One turn sends every row of this set to another row. A few are shown first. Where does it send the rows asked after them?
M: [ 2 -5 -2 -3  3 14  7  1  5 -7  9  6 -3  4 -4 14 -3  3 13  5]
J: [  7  -9   5   0  -4  -4   8  13  -9 -11   0  -9  -2   6  -3  -6  -5 -10
  -1  -9]
R: [  7 -13 -18  -3   1  -1   5   9  -9  -7  16  13  -6   8   3   8 -20  -1
   8  10]
Q: [  8  -9   2  -1  -8  -1   9   9  -9  -8   6   7 -11   7  14  -3   0   1
  -7  -3]
U: [  3  -5 -10   2   5  13  15   2   3   0  11   8  -6   0  -8   9 -12   5
   9  -1]
W: [  6   1  -4   3  -4  -6  17  10 -19  -7   6  -2 -12   2   3  -4   1  -6
   1  -5]
C: [ 10 -15   6  -6  -3  -4   4   8  -9  -9   0  -4  -8   7   3  -4  -6  -5
  -6  -7]
F: [ -7   1   2   3   1   2   7  12  -7 -10  14  15   5   5   7   5 -19 -12
  12   1]
H: [  0 -11 -13 -10   3  -1   4   3   0  -9  10   7  -3  14   4   6 -26   2
   8   2]
G: [ 15   2  -9  -3  -1   0  -6   2   5 -13  15   6 -10   0   6   2  -2 -11
  10 -13]
S: [ -6   4  -4   4   5   0  11   9 -15  -8  14  13   2   0   2   5 -19 -14
  14   0]
Z: [ -5  -3   2   2   5   0   4  10 -10 -11  12   8   7   2  -1   5 -21 -18
  13  -2]
T: [ 19  -4 -11   1  -1   1  -4   7   3 -10  16   7  -9  -2   2   1  -8 -13
   6 -12]
A: [  2 -10 -13 -11   5  -4   1   0 -11 -13  11   4  -6   9   1  12 -15  -3
  15   8]
N: [  9  -7  -2  -1  -1  -6  11   4 -20  -5   4  -1 -16   2   5  -2  -1  -4
  -3  -7]
X: [  5  -3   2   1 -10  -1  12  16  -4 -10   6   5  -5   9  10  -5   1  -3
  -3  -2]
V: [ 14   2 -13  -2   0   0  -2   2   6  -8  15   6 -11   0   4   0 -10  -8
   7 -18]
Y: [ 10 -13  -6   1   5  12   7   6  -2  -4  13   6  -2  -2 -12  11  -8  -3
  11   6]

W turns into J
T turns into G
Where do these go?
Y turns into M
C turns into Q
A turns into H
Z turns into F

